In the rows, zero is written as 128.
A: 4 groups of rows, each row roughly a mix of its group's hidden directions:
A (160 x 12):
[[133 170 132 121 164 175 115 126 146 120 112 113]
 [ 78 115 151 129 129  80 148 120 125 124 141 116]
 [131 130  80 132 161 158 135 133 141 162 103 123]
 [126 138 129 171 143  83 134 129 149  95 104 117]
 [118 165 131 163  90 147 142 157 137 138 153 124]
 [143 168 146 136  98 108 115 157  88 125 141 129]
 [169  99 132 140  95 105 144 149 134 141 161 121]
 [147 151 144 156 137 175 144 112 123 132  94 149]
 [115 133 106 104 163 119 114 124 150  73 119 131]
 [158 112 135 147 106 169 125 148 119 128 128 173]
 [106 132 141 128 142 120 104 122 125 140  85 181]
 [102 173 132 122 166 121 118 158 113 118 120 154]
 [165 118 114 131 149 149  96 127 161 151 147 157]
 [112 150 123 146 162 129 127 127 126 109  69 141]
 [166 121 160 143 160 129 104 126 130 165 133 151]
 [ 96 129 106 123 156 116 102 161 122 101  99 152]
 [134 138  94 162 150 147 127 121 139 162 151  95]
 [134  98 114 148 156 115 128 127  83 106 116  94]
 [108 119 137 138 134 105 149 186  98 145 122 117]
 [120  81  96 143 141  86 142 111 129 122 116 144]
 [129 132 140 134 111  98 137 131 103  94 102 178]
 [145 181 157 107 151 141 132 134 119 121 161 129]
 [119  98 137 147  95 145 132 113  96 148 168 146]
 [107 145 158  79 125 128 100 119 109 140 155 143]
 [115 116 103 170 124 118 144 139  92  93 133 152]
 [113 127 117 151 137 174 151  82 147 118 138 116]
 [133  76 115 129 104 140  96 153 118 143 103 138]
 [132 108 113 131 146 148 117  91  78 116 141 154]
 [ 98 114 139 104 141 120 148 123 171 114 163 102]
 [122 138 123 131 133 121 106 160  66 101 136 128]
 [146 124 154 107 170 111 138 131 124 138 157 170]
 [103 173 125 144 137 112 117 108 165 143 129  97]
 [112 177 151 119 155 127 144 109 117 100 157 130]
 [129 108 156  98 131 162 118  83 136 154 136 140]
 [119 116 116 142 175 143 132 153 129 172 153 115]
 [108 129 165 123  93 120 140 143 125 109 122 178]
 [114 146 159 181 126 137 137 110 126 115 124 164]
 [135 113 130  67 100 147 107 131 119 121 151 130]
 [113 130 119 147 139 121  77 114 164 149 101 114]
 [143 150 128 166  93 118 132 150 105 127 101 161]
 [125 128 119 121 119 125 113 120  72 111 154  87]
 [131 110  81 126 135 108 128 114 109 124 181 130]
 [132 139 159 136 112 179 114 125 115 154 156 150]
 [164 142 139 143  96 157 109 149 110 136 150 158]
 [114  92 141 117 129 102 103 159 133 173 121 114]
 [113 168 121 123 116 147 132 121 183 137 111 150]
 [154 116 119 160 154 139 141 106 131 103 126 177]
 [153 146 125 125 154 116 116  92 154 122 113 175]
 [146 177 105 149 110 169 123 139 143 141 131 124]
 [ 94 117 137 159 189 129 130 141 127 138 123 125]
 [ 71 111 136 117 125 145 146 131 126 133 170 111]
 [ 97 165 135  82 112 123 123 104 157 137 132 132]
 [136 124 166 106  97 112 161 152 100 113 147 137]
 [142 101 145 156 109 140 112 169 121 154 131 163]
 [146 127 145 102 151 147 110 118 167 127 125 175]
 [114 122 132  75 134 142 130 100 103 153 114 156]
 [131 129 125 108 122 176 145  99 159 111 154 106]
 [119 103 126 112  94 169 110 119  95 112 138 101]
 [124 162  98 128 136 145 143 129 152 167 112  92]
 [136 149 106 116 112 107 134 142 187 128 117 154]
 [140 118 124 145 152 143 123 173 127 170 142 161]
 [180 120 111 109 129 142 163 138 115 109 150 146]
 [154 111 141 171 130 125  85 164 114 127 132 132]
 [168 107 168  88 108 121 109 119 122 133 141 134]
 [137 128 159 162 112 100 100 150  90 138 130 145]
 [120 103 121  94 134 152 111 101  87  99 113 132]
 [155 145 128 129  98 151 165 164 111 138 154 138]
 [108 156 105  89 120 148 138 112 121 156  94 110]
 [123  79 124 113  97  89 139 147 139 129 106 136]
 [157 150 157  98 107  90 148 103 125 113 124 137]
 [159 119 139 133 107  91 115 108 171 139 118 102]
 [ 88 122 124  98 122 119 117 133 136  73 118 147]
 [111 176 136  90 116 122 127 138 100 126 161 137]
 [106  97 124 103  94 125  91 139 113 129 104 101]
 [144 121 143 130  95 146 148 141 138  88 159 161]
 [119 116 150 104 123 120 122 109 115  89 113 179]
 [110 170 105 151 133 172 110 136 153 131 136 140]
 [144 173 137 123 110 131 113 115 112 112 173 102]
 [119 172 117 112 157 109 103 121 130 112  87 141]
 [ 75 103 137 139 101 143 135 122 109 124 116 162]
 [118 129 164  94 135 116 128 144 105 177 115 112]
 [133 112 119 148 140 169 121 116  91 137 157 164]
 [124 127 124 130 159 164  74 130 126 139  99 143]
 [157 132 125 141 148 137 133 160  92 177 131 120]
 [109 136 120 133 128 122  81 172  98 107 123 146]
 [135 128 112 153 144 113 141 190 120 145 115 108]
 [117 100 164 131 100 137 127 152 104 153 132 167]
 [125  85 121 129 128 129 118 124 111 165  80 146]
 [130 102 108 105 146 112 164 144 103 109 164 148]
 [133 133 187 116 136 114 132 100 132 168 122 131]
 [154 113 133 112  87  90 117 164 138 117 133 107]
 [164 146 133  95 116 106 126 128 163 116 107  94]
 [147 131 133 102 120 130 115 112 179 162 153 149]
 [116 140 104 121 152 166 116 127  91 166 140 146]
 [119 135 113 105 152 148 162  92 105  94 109 123]
 [138  70 124  98 153 101 117 132 131 143 113 120]
 [149 151 113 170 124 119 129 166 151 130 103 154]
 [ 99 129 126  90 119  98 134 115 113  88 152 104]
 [140 105 130 160  99 144 144 150 102 132 169 106]
 [114 140 139 139 129 138 155 121 148 119  66 152]
 [145  89 119 153 123 114 152 136 143 144 163  93]
 [104 164 112  93 131 165 123  96 116 115 141 120]
 [129  73 107 161 155 122 134 127 129 142 121 154]
 [109 162 143 152 153 134 123 169 106 145 133 158]
 [126 159 152 130 110  81 165 112 119 144 140 117]
 [110 116 140 119 114 111 127 172  86 137  96 108]
 [128 166 141 133 114  73 152 103 130 140 119 119]
 [138  71 149 130 141 115 158 129 134 129  99 148]
 [122 148 123 169  80 126 120 154 148 150 143 129]
 [133 189 123 125 150 118 102 123 105 110 146 116]
 [ 85 141 158  94  99 141 133 134 103 121 141 146]
 [117 137 113 171 135 123 121 133  82 158 152 145]
 [146 134 109 115  70 116 155 119 142 107 107 118]
 [113  72  99 130  93 121 127 130 121 126  99 121]
 [152 131 143 138 150 145  93  82 128  95 120 117]
 [123 122  85 143  92 133 100 149 151 153 120 108]
 [116 110 147 157 136 175 139 102 117 140 152 155]
 [155 102 127 125  77 133 153 131 159 140 152 136]
 [138 127 130 129 121 123  82 171 130 138 168 149]
 [149 144 135 103 114 127  99  90  94 119 162 120]
 [ 94 146  76 163 135 151 128 119 139 130 115 131]
 [141 139 121 138 169 108 113 141 131 148  89 166]
 [110 103  92 160 108 141 121 135 141 158  91 124]
 [146 128 153 118 141  70 139 135 136 132  93 144]
 [129 138 112 184 144 148 139 155 160 135 116 141]
 [136 159 120 146 153 170 110 118 125 108 168 117]
 [127 162 109 122 134  94 130 133 144  82 152 104]
 [152 108  90 155 147 145 104 115 145 119 109 160]
 [115 139 127 140 151 124 111 154 151 157 183 128]
 [146 148 155 129 110 101 146 178 134 136 105 146]
 [150 123 145  88  93  85 128 147 132 119 147 121]
 [155 127 121 111 175 105 111 130 109 140  90 145]
 [115 134  84 113 107 135 102 160 138 154 136  97]
 [147 122 160 112 111  91 123 140  77 127 140 123]
 [112 127  93 145 167 107 119 138 159 129 107  96]
 [100 126 158 107 107  97 148 101 116  96 132 151]
 [ 79 134 136 113 143  91 151 118 129 123 120  92]
 [ 82 142 114  94 162 118 133 119 109 110 144 111]
 [145 134 142 169 117 147 139 105 122  93 125 170]
 [156 125  89 148 139 170 103 118 114 144 134 105]
 [140 157 111 170 101 166 137 122 144 139 104 132]
 [129 142 130 109 122 177 162 106 156 148 130 106]
 [ 78 145 134 118 175 111 124 137 136 122 104 141]
 [135 139 128 108 148 171 160 154 100 158 114 127]
 [119 138 117 123 109 132 114  79 133  84 102 107]
 [129 130 123 126 127 173 109  95 128 168 153 104]
 [107 111 136 107 138 158 129 122 133 157 168  87]
 [124 131 128 159 118  95 158 132 169 101 116 103]
 [127 123 150  87 112 123 120  97 159  88 119 143]
 [133 101 149 131 114 159 157 116 161 143 105 162]
 [117 117 138 115  98 153 142 117 125 125 174  85]
 [110  84 117 168 118 105 144 120 130 105 153 146]
 [146 136 130 133 154 112 117 131 124 128  94 188]
 [141 139 160 159 154 118 121 148 139 149 157 166]
 [152 153 129 111 145 100 104 112 107 102 171 126]
 [121 135 141  94 127 164 104  88 103 120 107 144]
 [123 135 110 184 123 158 130 151 121 152 143 149]
 [ 93  83 127 116 131  84 136 137 129 151 124 108]
 [140 118 158 128 123 146  98 177 140 131  90 134]
 [166 113 135  91 132 145 124  98  89 114 147 132]]
the one row of each list that fits no group (the others fit one group, some only roughly):
  J47: [ 88 136 146  82 121 138 131 110 114 110  99 147]
  J899: [ 95 168 132 119 163 142 159 104 115 109 119 127]
  J808: [110 133 163 160 122 147 156 126 119 172 113 145]
  J394: [137  83 130 138 140  77 147 130 133 147 127 154]
  J696: [131 110 103 133 155 117 147 121  89 125 159  88]
  J702: [142 113  71 119 122 117 144 148 151 151 142 106]
  J230: [158 105 177 105 116 112 129 102 109 151 125 134]
  J415: [121 166 104 142 129 135 150 127 132  69 119 124]
  J205: [154 151 108 161  97 161 165 136 132 144 126 129]
  J315: [120 121 144 132 135 107 132 187 118 123 150 166]
  J365: [126 107 119 115 135 143 122 110  68 141 142  96]
 -> J415
  J64: [136 102 102 148 127  81 155 126 128 135 167 122]
  J490: [123  77 135 142 138 119 151  95  92 140 138 115]
  J831: [122 111 135  96  94 125 127 102 105 106 136  83]
  J9: [110  99 121 131 152  84 133 127 106 140 111 169]
  J438: [148 128 131 143 101 146 127 135 105 162 181 119]
  J905: [108 140 100 175 163 104 141 130 122 106 145 132]
  J523: [141 119 138 160  94 174 153 140 135 132 119 155]
  J867: [108 116 124 148 123 167 137 171 149 152 156 116]
  J188: [117 134 128 175 128 133 142 181 134 148 125 150]
  J42: [129 178 129 169 109 134 144 107 157 132 122 116]
  J382: [139 162 101 131 132 124 134 120 135 110 182  98]
  J37: [106 161 122 132 143 124 126  99 100 107  91  95]
  J121: [109 125 114 123  87 137 141 166 138 123 175 138]
  J127: [145 113 134  89 161 145 101 126 106  95 145 147]
 -> J490
  J327: [121 131 129 110 140 128 120  60  98 125 129 140]
  J789: [109  89 131  88 153 111 136 102 159 136 139 122]
  J518: [112 132 103 143  90  86 140 136 155 122 159 118]
  J615: [162  81 149 106 110 110 149 108 141 137 114 141]
  J189: [104 153 104 151  94 134 167 130 143 115 113 101]
  J302: [134 134 147  65 145 123 133 134 104 136 134  97]
  J988: [127 122 145 101 102 127 112 118 140 123 191 140]
  J815: [148 147 135  77 144 153 147 133 113 152 126  99]
  J90: [169 154 148 134 108 162 159 124 113 107 132 147]
  J971: [144 146 131 154 174 144  89 116 124 154 144 119]
  J851: [121 150 111 170 162  86 146 136 133 115 118 140]
  J235: [171 104 117 139 140 129 113 121  87 105  97 131]
 -> J988
  J885: [106 123 112 151 155 129 119  86 106 126 129 173]
  J672: [ 95 141 127 167 132 103 154 130 172 126 146 130]
  J888: [ 96 160 149 129  93 162 147 109 137 109 132 112]
  J183: [173 136 126 130 159 111 102  94 128 140 103 109]
  J835: [133 154  82 148 141 154 171 119 127 122 138 139]
  J564: [148 113 151  86 101 133 114 124  82 125 109 125]
  J306: [123 157 115 130 142 109 103 167 119 141  98 166]
  J82: [147  91 153 104 122 125 127 103 130 157 168 112]
  J231: [107 161 115 136 108 140 148 142 163 114 101 163]
  J214: [145 168 170  96 127 143 129  93 134 127 131 114]
  J849: [105 149 148  92 121 152  99 156 102 135 118 152]
  J680: [110 131 110 161 183 105 122 155 133 129 132 111]
 -> J306
  J499: [125 113 142  87  99 116 129 134 102 111 121  81]
  J41: [131  84  94 100 136 167 128 112 143 146 120 129]
  J979: [122 158 115 157 143 159 165 118 138 155  99 120]
  J829: [163 122 120 130 159 167 133 105 120 115  96 156]
  J502: [ 88 140 127 130 111 122 110 136 114 160  98  86]
  J822: [172 105 148 140 140 103 120 153 108 135 122 165]
  J727: [ 99 155  96 127 123 121 119 148 133 121 171  93]
  J74: [144 111 112 135 104 158  85 124 119  90 124 152]
  J233: [144 125 146  93 145  91 117  92 150 149 132 105]
  J291: [103 135 140 118 146 125 128 151 142 180 122  87]
  J790: [144 132 111 123 115 141  76 107 131  81 134 137]
  J72: [151 155 131 150 103 101 132 132  96  95 155 147]
 -> J72
  J299: [142 122 124 132 110 171 108 101  83 131 131 156]
  J690: [160 111 162 122 105 158 127 144 110 142  90 142]
  J108: [ 95 162 114 116 154  90 117 150 115 119 142 104]
  J295: [127 169 155 163 140 105  93 123 125 150 111 123]
  J683: [107 143 160 152 131 117 140 130 116 151  75 146]
  J938: [107 126 146 118 154  99 141 167 175 135 123 124]
  J745: [132 103 144  83 118 122 121  87 135 154 152 111]
  J630: [135 146 154  87 145 112 137 138 131 159 147  88]
  J936: [161 137 125 137 138 120  91 170 125 101 158 113]
  J995: [112 104 164 118 159 109  96 106 112 102 124 148]
  J122: [181 122 128 152 127 126 131 125 167 161 111 128]
  J17: [112 106 134  84 160 136  97 110 147 122 102 141]
  J242: [134 121 151 144 128  77 168 111 153 137 141 116]
  J353: [114 134 124 152 105 118 152 151 150 183 123 111]
 -> J295
  J362: [137 152 142 132 160 116 127 125 138 186 123 157]
  J118: [103 121 167  74 135 104 131 105 127 133 125 129]
  J97: [107  82 123 132 135 169 109 127 116 134 114 163]
  J660: [133 133  95 122 140 109 164 157 167 114 142 102]
  J164: [133 116 119 121  81 160 111 118 127 173 141 138]
  J148: [158  92 124 104 138  79 131 125 145 127 150 112]
  J161: [133 139 117 159 124 116 101 161  89 166 143 128]
  J857: [139 135 126 155 149 130 114  95 167 146  85 119]
  J15: [128 128 156  85 139 143 101 102 104 127 124 165]
  J748: [150 133  84 165 159 118 142 109 112 132 151 117]
 -> J164
  J58: [146  96 129 148 131 162 133 113  82 107 107 113]
  J859: [131 119 152  84 150 112 105  86 118 146 138 117]
  J71: [166 163 140 103 100 164 128 123 102 137 121 134]
  J694: [128 107 146 141 132 122  92 132  82 149 118 165]
  J887: [116 142 126 103  87 123 163 102 108 161 141 117]
  J12: [163 154 104 150 117 117 148 120 128 136 142  79]
  J820: [160 154  92 106 133 121  92 107 140 107 107 138]
  J171: [171 127 122 109 162 120 147 110 164 126 109 105]
  J405: [120 104 112 113 134 150 116 108  90 144 143  80]
  J87: [136 114  86 148 168 107 143 108 160 137 129 138]
 -> J71
  J795: [138 118 129 166 130 116 139 102 160 135 123 179]
  J133: [136 105 146 100 139 114 110 117 134 161 181 123]
  J797: [113 116 170  98  92 122 135 155 101 115 115 141]
  J33: [158 109  80 134 149 113 108 152 118 159 126 118]
  J88: [165 120 142 119 108 121 112 186 143 144 128 120]
  J134: [131 166 156  88 110 141 119 138 108 156 104 135]
  J957: [139 109 111 160 131  88 149 153 112 120 145  92]
  J5: [133 156 123 170 116 131 145 147 171 130 139 160]
  J581: [115 117 129 126 116 172 147 101 175 150 122 139]
  J24: [151 130  95 130 169 119 116  78 128 130 118 115]
  J966: [144  98 123 119  96 174 132 126 147 129 139 166]
  J260: [127 139  68 104 143 148 141 120 142 133 113 100]
  J372: [149 113 145 179 128 123 151 128 123 149 134  87]
  J875: [100 156 107 116 124 123 129 118 147 143 114  71]
  J692: [129 153 153  89 111 161  90 132 102 126 133 131]
 -> J795
  J759: [130 142 132  79 154 120 168 115 113 115 139 101]
  J488: [143 119 145  75 123 154  83 126 116 126 118 134]
  J123: [178  87 148 133 131 132 132 106 126 139  99 143]
  J705: [142 107 177 104 127 121 144 127 146 155 126 166]
  J369: [125 159 108 188 125 143 141 115 147 140 120 145]
  J542: [117  92 128 130 115 123  89 149 101 111 148 166]
  J674: [133 105 136 138 134 154 166  81 126 156 147 139]
  J807: [119 152 134 116 127 163  92 113 170  99 115 128]
  J963: [135 134 173 104  86 141 144 127 104 124 120 100]
  J839: [ 97  97 142 120 159 117 138 114 101 115 147 167]
  J413: [120 159 113 155 161 161 158 110 135 145 102 132]
  J307: [ 89 102 116 152  84 118 134 136 121 101 149 129]
  J437: [126  84 128  81 152 124 122 138  94 114 128 134]
 -> J807
  J144: [145 134 110 151  97 159  92 107 136  93 116 140]
  J528: [118 117 145  88 146 152  97  91 120 157 120 127]
  J425: [145 118 165 105 140 150  99 149 122 140 172 126]
  J469: [144  91 104  95 105  93 154 130 123 112 140 111]
  J709: [ 95 106 141 135  95 152 161 150 150 125 148 149]
  J712: [146 128 110 116 146 138 124  83 170 102 153 121]
  J583: [139 139 122 165 129 145 158 106 159 111 149  91]
  J480: [146 145 150 183 146 126 124 129 111 136 167 135]
  J782: [114 120 143 116 106 160 152 140 153 120 116 180]
  J950: [132 103 150  88  95 130 126 152 126  86 116 118]
 -> J425
  J879: [ 97 146 103 175 103 145 157 115 132 136 115 131]
  J718: [128 141 137 152 107  89 166 171 114 125 127 125]
  J446: [136  97 145 154  96 180 126 118 125 150 131 122]
  J220: [133 127  89 169 108 153 167 122 137 131 115 144]
  J890: [129 134 112 125 156 155 110  72 142 146 148 143]
  J651: [ 96  82 150 122 108 159 161 132 127 123 125 142]
  J209: [ 98 168 118 114 134  97 117 146 143 138 167 112]
  J249: [109 181 154 143 160 145 114 126 139 153 127 127]
  J46: [111 116  68 124 116 114 137 115 150 120 125  94]
  J549: [156 120 135 180 160 137 117 145 124 155 147 117]
  J63: [134 174 112 113 150 145 158 110 164 130 127 147]
  J778: [105 122 119 176 119 127 174 141 139 125 114 100]
 -> J63
  J219: [131 127 120 134 133 118 120  83 110  90 116 174]
  J819: [157 157 113 114 109 147  88 143 107 112 129 159]
  J268: [140 144 103 134 128 140 176 107 134  90 141 101]
  J746: [100 153 147 134 118 123 144  75 129 106 105 109]
  J392: [124 112 179 119 129 137 100 128 102 107 124 165]
  J900: [105 164 152 127 114 132  96 164  94 121 120 140]
  J162: [143 156 168 138 114 160 141 101 110 100 121 147]
  J811: [105  95 145 124 151 119 159  98 124 123  89 108]
  J239: [110  92 131 110 127 132 122 142  71 131 134  98]
  J234: [ 99 141 156 130 117 142 117 132 175 153 116 162]
  J691: [127 113  95 125 172 131 112 107 171 106 129 126]
  J117: [129 164 106 120 125 131  88 159 108 119 163 138]
  J531: [189 104 104 123 104 131 117 105 143 133 133 126]
  J294: [ 91 122 149 108  90 116 144 150 148  93 122 137]
 -> J268
